R: [-18 -24  47  -2 -45 -15   1  33 -14 -21  -6]
L: [ 18  23 -14  -4  26 -43  -2  19  11 -21  13]
V: [-13 -16  -1  -2  24  40   6   3   5 -20 -13]
D: [ -5  18 -32  -1  18  18  -8   7  10 -15   4]
B: [12  1 -9  6 21 38  8 49 18 -9 14]
N: [-10  -4  29   6 -21  51   1   1   0  10   7]
G: [ 18  23 -14  -4  26 -43  -2  19  11 -21 -31]
C: [ 30  11   7   9   3   6  -1 -25 -11   9  16]
J: [ 18  13  -5   6  10  20  29  10   8 -15  11]
howmany D: [10] : 1
loc: [33] : R, 8

F: [ 21  -9  21 -43  -2 -43  22  11  22]
Z: [-44  23  22  -9  -9  22  -3  -3  22]
X: [ -6   9 -10  -6   7  -5  -3  10  -4]
howmany Z: [-3] : 2
howmany Z: [23] : 1
howmany F: [23] : 0
howmany F: [-44] : 0
loc: [-4] : X, 9
howmany X: [-4] : 1
q: [-44  23  22  -9  -9  22  -3  -3  22] : Z

P: [ 25  23  53  -6 -14  -9 -21 -18   1 -20  -8  -9  22  13 -21  -9   8  12
  -8  -9 -18  -2]
M: [ 25  23  53  -6 -14  37 -21 -18   1 -20 -21 -13  22  13  11 -23 -10  -6
  -8 -10 -20   0]
E: [ 25  23  53  -6 -14  37 -21 -18   1 -20 -21 -13  22  13  11 -23 -10  -6
  -8  17  12  -8]
howmany P: [-10] : 0
q: [ 25  23  53  -6 -14  -9 -21 -18   1 -20  -8  -9  22  13 -21  -9   8  12
  -8  -9 -18  -2] : P

W: [  3  28  15   0  -3   2  14  -9 -11  12 -12  14   8  -3   5  -9 -12  17
  13  14  16 -17  -9  24   3 -10   5   4  -2 -14   6 -31   4   9  -7]
A: [  9  -2  -6   1  -1  -4   8  21 -10  -5  30 -13  -9  29   1   2   1  18
  16 -28   8  -8  12   6  -1   7  19  -7 -10   1 -17 -11  13  42   5]
H: [ 11 -16  13  -6   7  -5   2 -13 -12 -10   5  -1   6  -6  19  15  19  29
   8 -14   2 -14  -7  -2   0 -10  15  -1  -9   7 -12   0  12   7  10]
K: [-13  -8 -10  27  16  -3   7  20 -12  -7  15  -1 -35 -17   0  -8   3   2
   6  -6 -16  15 -14 -26  10 -13   0   2  17  19  21  -8  -4  -4  19]
S: [ 12  -3  -2   2  13 -21  -4   7  -4  18 -16  13   6  -9  -1 -26 -28   2
   1  41  32 -27  12   5   6 -14  13   3  -9  -9   7 -33  26  23  -2]
Q: [  9  -2  -6   1  -1  -4   8  21 -10  -5  30 -13  -9  29   1   2  12   3
   1 -28 -14  -8  12  12   7  -7  -4  11 -17 -15 -48   1  29   7   8]
Y: [  9  -2  -6   1  -1  -4   8  21 -10  -5  30 -13  -9  18   1   2  12  18
  16 -28 -14  -8  12  12 -10   1   6  -1  16  -5   1  -4 -15  -5   5]
T: [  9  -2  -6   1  -1  -4   8  21 -10  -5  30 -13  -9  29   1   2  12   3
   1 -28 -14  -8  -5  12 -10   1   6  14  16  -5   1  -4 -15  -5   5]
q: [  3  28  15   0  -3   2  14  -9 -11  12 -12  14   8  -3   5  -9 -12  17
  13  14  16 -17  -9  24   3 -10   5   4  -2 -14   6 -31   4   9  -7] : W
howmany T: [-4] : 2
howmany S: [14] : 0
howmany A: [9] : 1
q: [  9  -2  -6   1  -1  -4   8  21 -10  -5  30 -13  -9  18   1   2  12  18
  16 -28 -14  -8  12  12 -10   1   6  -1  16  -5   1  -4 -15  -5   5] : Y

Tad: [  9 -14 -11   1   1  32  15 -24  14   6  14   2 -10   7  30 -26  40  11
  26   7  14  14   8  -3   7 -18  14  16]
Kefet: [ 33 -15  26  11 -25   4 -25  20  10  -4 -17 -12   8  -1  -2 -11   4  26
  -5   6  13  20  11  -8 -15  -9  -5 -19]
Mol: [  1 -12 -23  13 -30 -31 -30  30  -8  10   2 -12 -42  -2  13   2  13  -3
 -12  -2  10  -6 -31   5 -21 -14   2   9]
loc: [-21] : Mol, 25
loc: [-4] : Kefet, 10
howmany Mol: [-12] : 3
howmany Tad: [7] : 3
loc: [40] : Tad, 17

dapep: [-27 -52   8 -24 -11  25  16  18 -39   4   0 -33 -34   1  -1  19  23 -20
  43  -3 -15  -3  24  -4   9 -30  41  28 -11 -28  53 -11  26   4 -12  15
 -35   5 -25  14 -32  -7 -13  16  -9 -37  44 -36 -32  23]
Zugus: [ 17 -35 -48  11   3  10  13  11 -14  46  20 -16   0  18   5 -15   3 -46
  10 -18   8 -20 -10 -31   9  -2  44   8   9  -7 -12  -6  15  33   9  -2
 -36  12   1  12   5  19   8   5   5  11  -1 -30 -34  19]
rolob: [  6  -5 -19 -11   8   3  14  -4 -23   8 -15  -6  15  -8   1  -4   1 -31
  12   4   8   8  -7 -15  -6 -19  10  15 -15 -15 -12   3  -8  25  10   5
 -16  17   7   3 -10  22 -15   3 -11  -6  14 -15   0   9]
zeka: [-27   3 -34 -57  22  13  11 -13   7  35   8 -32  -2 -45 -21   8  24 -51
   6 -10   0  -7   3 -12 -21   6  16   7  13   3   0  11 -24  12  14  17
 -21   7 -13 -18 -15  10   1   1 -31   5   2   0 -15 -14]
howmany dapep: [-11] : 3
loc: [53] : dapep, 31
howmany rolob: [8] : 4
howmany zeka: [11] : 2

doliv: [-14 -21  -6  18 -18  15  21  -7   0  -5 -17 -13  -4  17   3  10  -2  17
  19 -22 -16   4  40   0]
noka: [-19   3   0  -3 -17   6  16  16   7  26  14  -1 -30  -1 -10   1   4   7
  -9   8  27  -7  14 -15]
doba: [  1  15 -43  33   2   0 -21   7 -33  -5 -21   6 -10  -7 -17 -16  -2  32
 -16  -1  -4  15 -21 -11]
ral: [ -7   1   1   3  -1  -1   8   6 -20   9 -13 -12  14 -17  12   1   0 -19
 -19 -11  -2  20 -14 -17]
Fazo: [  7  -1 -34  -1   1 -15   6   1  -9   2  -8  -3 -26  42  16  16  14  -5
  -1  16   1 -21  21   3]
howmany noka: [0] : 1
loc: [10] : doliv, 16
loc: [27] : noka, 21
loc: [18] : doliv, 4
howmany Fazo: [-1] : 3
loc: [-18] : doliv, 5
howmany noka: [7] : 2

pag: [51  8 51  7 52 27]
vatuv: [51 36 52 37 52 50]
zoma: [51 37 52 27 28 27]
loc: [36] : vatuv, 2
loc: [7] : pag, 4
howmany vatuv: [52] : 2
howmany zoma: [28] : 1
howmany pag: [51] : 2
howmany vatuv: [51] : 1
q: [51  8 51  7 52 27] : pag

Kozak: [-3  8  1  0  8 -1 -8]
pobu: [  0  10 -40 -13   5 -11   3]
pof: [  8  -9 -43   3  -1   0  20]
zir: [ 8 -1  1 -7  8 -1 -8]
Napas: [ 4 -2 -2  4 -2 -2 10]
Dag: [  3  -1 -24  -2  -4  -5   8]
howmany Napas: [-2] : 4
howmany Napas: [9] : 0
howmany zir: [-1] : 2

zatus: [ 11  40 -33  41  -2 -47 -54  -7]
Guto: [-26  31 -50  -4  -7 -20 -25  49]
dolos: [ 17  -2 -42 -46  19 -20 -18 -28]
pebov: [ 51 -48 -43 -45  27 -47  57  19]
Budub: [ -5  46 -26 -43  39 -34 -42  10]
Kilum: [ 42  47 -49 -13 -42 -37  44   8]
Gof: [ 46  37 -32   4  41 -29  36 -43]
fesi: [-55   1 -53 -11  47  -9 -39 -22]
viz: [-24  -8 -39 -21 -45   9  42  26]
fodi: [ -8  26  25 -34  53 -39   3   1]
loc: [-28] : dolos, 8
loc: [40] : zatus, 2
loc: [-32] : Gof, 3
loc: [-55] : fesi, 1

